In the data rows, the value 50 means zero.
Each pair is two rows. How far apart are they, by a hidden measure? 0 means very close, and 20 very far. Two or three weighted sums of its numbers give each row a place; it is the straight-line distance between the places.
array([42, 47, 43, 48, 44, 50, 44, 46, 46, 43])
array([39, 44, 56, 44, 34, 53, 53, 51, 41, 39]) -> 4
array([44, 51, 42, 48, 46, 54, 49, 44, 45, 50])
array([44, 41, 41, 51, 51, 51, 47, 48, 44, 99]) -> 10
array([55, 40, 41, 54, 69, 32, 32, 39, 62, 40])
array([36, 54, 82, 43, 41, 57, 47, 62, 51, 49]) -> 5
array([49, 53, 73, 45, 32, 99, 51, 52, 59, 46])
array([46, 57, 50, 49, 41, 86, 53, 50, 69, 52]) -> 5
array([50, 69, 53, 43, 32, 55, 38, 62, 38, 42])
array([47, 43, 38, 50, 50, 40, 37, 45, 55, 52]) -> 8
array([57, 78, 51, 45, 35, 46, 36, 53, 35, 37])
array([52, 48, 30, 60, 49, 45, 91, 52, 60, 59]) -> 17
array([34, 39, 44, 52, 44, 50, 44, 44, 34, 42])
array([33, 51, 49, 41, 39, 58, 40, 56, 28, 37]) -> 4
array([34, 48, 73, 41, 37, 47, 47, 52, 42, 39])
array([37, 55, 56, 43, 35, 39, 32, 63, 62, 36]) -> 6
array([45, 60, 44, 40, 33, 41, 40, 56, 45, 41])
array([48, 51, 47, 52, 49, 47, 76, 39, 50, 52]) -> 7
array([41, 52, 45, 45, 42, 51, 44, 51, 47, 41])
array([55, 55, 45, 70, 62, 41, 39, 47, 33, 62]) -> 6
array([41, 49, 63, 56, 45, 71, 72, 55, 40, 58])
array([33, 61, 84, 51, 44, 49, 38, 50, 59, 39]) -> 14
array([46, 44, 45, 47, 50, 28, 46, 42, 38, 48])
array([50, 37, 50, 69, 51, 52, 62, 42, 48, 53]) -> 9
array([43, 50, 64, 37, 36, 58, 37, 51, 44, 40])
array([96, 47, 43, 54, 48, 41, 42, 37, 66, 41]) -> 6
array([45, 44, 28, 55, 46, 34, 47, 50, 36, 45])
array([50, 37, 36, 59, 55, 47, 46, 41, 55, 43]) -> 5
array([31, 43, 46, 45, 34, 51, 44, 48, 40, 47])
array([51, 55, 39, 46, 54, 34, 46, 46, 57, 39]) -> 5
array([43, 62, 49, 38, 41, 75, 61, 57, 58, 52])
array([46, 37, 44, 46, 49, 44, 49, 42, 51, 47]) -> 2
array([44, 36, 43, 45, 59, 41, 45, 41, 43, 48])
array([49, 37, 53, 51, 48, 49, 56, 41, 43, 50]) -> 4
array([48, 37, 40, 50, 48, 39, 54, 44, 50, 44])
array([40, 45, 47, 48, 46, 48, 40, 52, 44, 56]) -> 4
array([58, 78, 74, 49, 37, 57, 53, 53, 99, 43])
array([55, 44, 44, 48, 53, 43, 70, 41, 36, 46]) -> 14
array([35, 40, 42, 41, 45, 50, 45, 58, 32, 40])
array([59, 80, 58, 45, 36, 60, 39, 71, 99, 36]) -> 10
array([44, 47, 47, 49, 42, 42, 45, 44, 47, 48])
array([53, 50, 45, 50, 87, 46, 44, 47, 54, 60]) -> 5
array([34, 38, 52, 51, 47, 55, 77, 51, 34, 70])
array([41, 49, 71, 44, 54, 63, 71, 57, 41, 54]) -> 8
array([33, 52, 48, 48, 40, 56, 33, 58, 49, 33])
array([46, 48, 48, 63, 47, 49, 43, 50, 35, 51]) -> 5
array([54, 50, 41, 54, 82, 43, 43, 38, 62, 40])
array([40, 40, 45, 50, 39, 54, 53, 47, 42, 49]) -> 10
array([45, 52, 50, 50, 49, 63, 74, 49, 52, 48])
array([70, 38, 44, 45, 36, 43, 39, 46, 45, 57]) -> 1
array([51, 50, 52, 49, 41, 62, 44, 71, 54, 46])
array([77, 54, 52, 49, 99, 41, 36, 38, 62, 66]) -> 17
array([50, 56, 69, 39, 36, 49, 44, 53, 55, 33])
array([51, 56, 73, 58, 44, 99, 38, 52, 61, 34]) -> 6
array([32, 50, 67, 47, 40, 47, 46, 61, 38, 44])
array([52, 58, 89, 47, 58, 70, 49, 67, 81, 38]) -> 9
array([46, 36, 49, 48, 83, 48, 47, 50, 52, 47])
array([54, 57, 57, 42, 45, 72, 45, 63, 36, 39]) -> 7
array([36, 56, 58, 49, 43, 90, 82, 59, 43, 57])
array([50, 55, 64, 45, 41, 53, 46, 71, 62, 39]) -> 6
array([45, 41, 37, 61, 55, 34, 41, 47, 40, 43])
array([41, 58, 46, 47, 41, 45, 44, 47, 58, 38]) -> 9
array([63, 46, 34, 53, 99, 40, 42, 43, 73, 41])
array([46, 51, 36, 57, 55, 41, 43, 47, 49, 50]) -> 8
array([40, 57, 41, 52, 99, 51, 48, 49, 39, 39])
array([45, 52, 62, 40, 44, 50, 38, 50, 49, 43]) -> 6
array([42, 48, 44, 75, 51, 53, 45, 45, 43, 50])
array([58, 54, 57, 63, 80, 69, 55, 51, 47, 51]) -> 9
array([38, 45, 50, 44, 41, 46, 50, 49, 37, 44])
array([35, 49, 54, 47, 31, 64, 52, 50, 52, 53]) -> 5
array([60, 49, 47, 56, 56, 37, 34, 44, 52, 63])
array([48, 38, 49, 46, 48, 55, 57, 38, 47, 60]) -> 5
array([50, 51, 50, 57, 54, 40, 42, 46, 53, 85])
array([58, 51, 68, 56, 47, 29, 39, 47, 62, 93]) -> 5
array([56, 57, 57, 47, 37, 99, 40, 62, 59, 35])
array([35, 43, 44, 44, 41, 46, 49, 57, 37, 41]) -> 4
array([58, 55, 34, 62, 93, 51, 44, 38, 39, 44])
array([42, 39, 39, 61, 49, 48, 47, 44, 40, 40]) -> 8
array([42, 48, 55, 58, 46, 53, 49, 46, 40, 72])
array([96, 56, 48, 59, 55, 44, 53, 44, 99, 55]) -> 7
array([52, 53, 41, 43, 41, 39, 44, 55, 55, 37])
array([48, 54, 85, 52, 37, 99, 53, 53, 44, 57]) -> 7
array([37, 51, 52, 37, 32, 51, 46, 47, 47, 40])
array([48, 38, 37, 61, 48, 45, 46, 42, 41, 39]) -> 10
array([52, 49, 37, 52, 53, 47, 69, 51, 39, 46])
array([38, 85, 65, 50, 36, 98, 50, 52, 55, 50]) -> 13
array([38, 44, 52, 70, 53, 65, 57, 51, 36, 54])
array([85, 56, 34, 46, 58, 43, 47, 44, 54, 79]) -> 12
array([35, 44, 50, 51, 43, 47, 70, 46, 35, 43])
array([63, 37, 34, 50, 39, 39, 37, 52, 69, 74]) -> 9
array([46, 55, 57, 41, 36, 99, 42, 55, 50, 40])
array([47, 64, 61, 52, 38, 92, 48, 65, 39, 40]) -> 6
array([59, 39, 43, 49, 56, 48, 63, 49, 47, 61])
array([63, 50, 34, 48, 47, 42, 43, 45, 67, 54]) -> 6
array([43, 43, 38, 54, 47, 42, 49, 34, 35, 44])
array([47, 61, 42, 37, 37, 61, 36, 52, 60, 36]) -> 6
array([84, 39, 38, 49, 46, 30, 39, 52, 89, 43])
array([77, 40, 44, 59, 87, 40, 46, 43, 80, 60]) -> 5
array([37, 55, 57, 46, 33, 47, 44, 60, 40, 43])
array([53, 56, 54, 39, 36, 48, 40, 68, 65, 40]) -> 3
array([79, 50, 40, 49, 65, 40, 38, 37, 37, 50])
array([39, 39, 29, 53, 44, 51, 46, 51, 37, 43]) -> 12
array([68, 40, 43, 51, 54, 34, 35, 52, 51, 99])
array([40, 54, 51, 44, 41, 51, 49, 79, 41, 40]) -> 14
array([55, 42, 46, 58, 51, 45, 98, 43, 55, 50])
array([41, 49, 45, 50, 50, 47, 45, 45, 44, 47]) -> 12
array([36, 58, 47, 51, 54, 28, 37, 43, 38, 40])
array([48, 49, 62, 35, 47, 94, 38, 51, 58, 45]) -> 9
array([59, 49, 37, 57, 58, 30, 31, 53, 74, 45])
array([68, 48, 35, 52, 42, 43, 42, 37, 43, 39]) -> 7
array([36, 52, 51, 50, 35, 53, 75, 64, 34, 49])
array([73, 80, 58, 41, 36, 39, 49, 63, 76, 41]) -> 14
array([46, 38, 69, 53, 57, 35, 43, 52, 50, 60])
array([50, 41, 51, 67, 59, 49, 48, 45, 39, 58]) -> 7
array([48, 38, 39, 50, 45, 48, 50, 44, 52, 45])
array([34, 52, 59, 46, 40, 53, 43, 50, 61, 45]) -> 7
array([59, 35, 45, 70, 63, 42, 53, 51, 61, 48])
array([64, 49, 33, 43, 48, 33, 37, 44, 59, 57]) -> 10
array([35, 39, 49, 67, 54, 48, 47, 52, 34, 72])
array([51, 39, 55, 50, 45, 51, 52, 38, 47, 49]) -> 12
array([34, 39, 54, 51, 48, 52, 63, 50, 34, 84])
array([52, 51, 41, 57, 56, 44, 44, 42, 55, 42]) -> 8
array([39, 56, 59, 46, 38, 40, 39, 52, 68, 38])
array([47, 47, 57, 55, 48, 62, 64, 47, 43, 70]) -> 9
array([34, 62, 64, 44, 46, 43, 33, 49, 28, 37])
array([60, 46, 48, 42, 48, 40, 47, 42, 67, 43]) -> 8
array([37, 58, 53, 48, 37, 67, 99, 50, 55, 50])
array([39, 55, 58, 39, 42, 39, 37, 57, 56, 34]) -> 12
array([96, 44, 47, 66, 69, 55, 57, 51, 78, 47])
array([52, 36, 44, 47, 63, 28, 32, 44, 52, 58]) -> 10
array([41, 36, 43, 53, 52, 42, 45, 40, 40, 40])
array([70, 53, 34, 55, 91, 36, 46, 42, 76, 42]) -> 7
array([56, 49, 45, 60, 50, 52, 54, 43, 38, 52])
array([64, 48, 34, 58, 73, 33, 80, 58, 56, 55]) -> 4
array([58, 45, 35, 60, 55, 34, 39, 47, 42, 36])
array([56, 47, 48, 66, 67, 53, 48, 42, 45, 99]) -> 13
array([79, 39, 33, 51, 54, 46, 41, 42, 63, 40])
array([58, 61, 45, 40, 40, 37, 38, 59, 32, 36]) -> 7
array([49, 49, 31, 55, 50, 43, 42, 51, 53, 79])
array([42, 36, 52, 48, 43, 55, 59, 49, 39, 57]) -> 8
array([47, 51, 40, 51, 61, 43, 42, 50, 33, 80])
array([71, 40, 42, 51, 36, 43, 46, 46, 33, 40]) -> 11
array([43, 59, 70, 45, 35, 55, 69, 57, 64, 40])
array([81, 44, 34, 45, 45, 43, 47, 45, 39, 47]) -> 7
array([46, 50, 34, 66, 47, 48, 44, 38, 47, 45])
array([51, 55, 35, 57, 97, 50, 56, 39, 52, 54]) -> 8
array([51, 37, 39, 48, 62, 33, 52, 46, 27, 41])
array([54, 43, 48, 47, 44, 37, 47, 44, 55, 50]) -> 7
array([44, 40, 56, 51, 40, 52, 48, 48, 45, 99])
array([49, 56, 35, 55, 99, 39, 42, 47, 44, 50]) -> 15
array([46, 51, 51, 49, 47, 48, 46, 48, 39, 52])
array([40, 49, 57, 42, 45, 58, 49, 50, 52, 40]) -> 3
array([69, 41, 32, 47, 74, 36, 36, 41, 42, 46])
array([70, 40, 36, 45, 43, 45, 60, 40, 42, 45]) -> 7
array([37, 47, 48, 68, 48, 57, 57, 51, 35, 47])
array([35, 40, 51, 51, 50, 54, 61, 51, 35, 88]) -> 10
array([34, 46, 58, 51, 48, 63, 85, 52, 44, 55])
array([57, 48, 56, 51, 46, 42, 39, 50, 38, 52]) -> 6
array([42, 55, 47, 38, 31, 53, 36, 54, 41, 41])
array([46, 55, 50, 42, 43, 52, 99, 59, 41, 41]) -> 11
array([68, 31, 36, 48, 62, 42, 40, 39, 50, 38])
array([42, 48, 99, 46, 42, 50, 47, 52, 40, 48]) -> 9
array([46, 46, 52, 47, 45, 55, 48, 43, 47, 52])
array([45, 50, 47, 47, 46, 50, 53, 69, 52, 48]) -> 7
array([54, 40, 44, 51, 97, 58, 52, 45, 36, 54])
array([40, 42, 40, 52, 46, 38, 57, 41, 41, 50]) -> 5
array([38, 53, 53, 47, 39, 57, 50, 71, 38, 53])
array([43, 54, 39, 48, 62, 40, 40, 43, 36, 39]) -> 8
array([63, 39, 38, 51, 80, 41, 40, 48, 35, 43])
array([42, 46, 61, 33, 47, 47, 49, 49, 35, 36]) -> 8
array([44, 49, 48, 42, 43, 57, 46, 51, 52, 53])
array([33, 52, 86, 50, 34, 76, 44, 56, 39, 50]) -> 2
array([41, 54, 69, 40, 42, 55, 85, 54, 65, 46])
array([47, 56, 64, 42, 36, 39, 38, 56, 33, 40]) -> 9
array([49, 54, 59, 43, 34, 46, 42, 55, 61, 42])
array([47, 56, 37, 57, 63, 62, 56, 42, 58, 88]) -> 10
array([99, 43, 50, 59, 49, 50, 54, 43, 53, 79])
array([32, 49, 47, 48, 47, 49, 47, 70, 51, 47]) -> 12
array([48, 42, 36, 48, 58, 43, 47, 40, 59, 39])
array([51, 51, 51, 52, 49, 68, 88, 38, 54, 57]) -> 9
array([40, 65, 61, 50, 36, 97, 89, 49, 64, 47])
array([99, 37, 51, 57, 40, 42, 52, 43, 63, 58]) -> 6
array([45, 51, 62, 33, 33, 59, 37, 51, 45, 39])
array([37, 46, 44, 47, 61, 41, 41, 43, 36, 52]) -> 6
array([76, 53, 49, 45, 54, 46, 73, 46, 62, 47])
array([48, 51, 52, 42, 38, 58, 42, 51, 46, 45]) -> 7
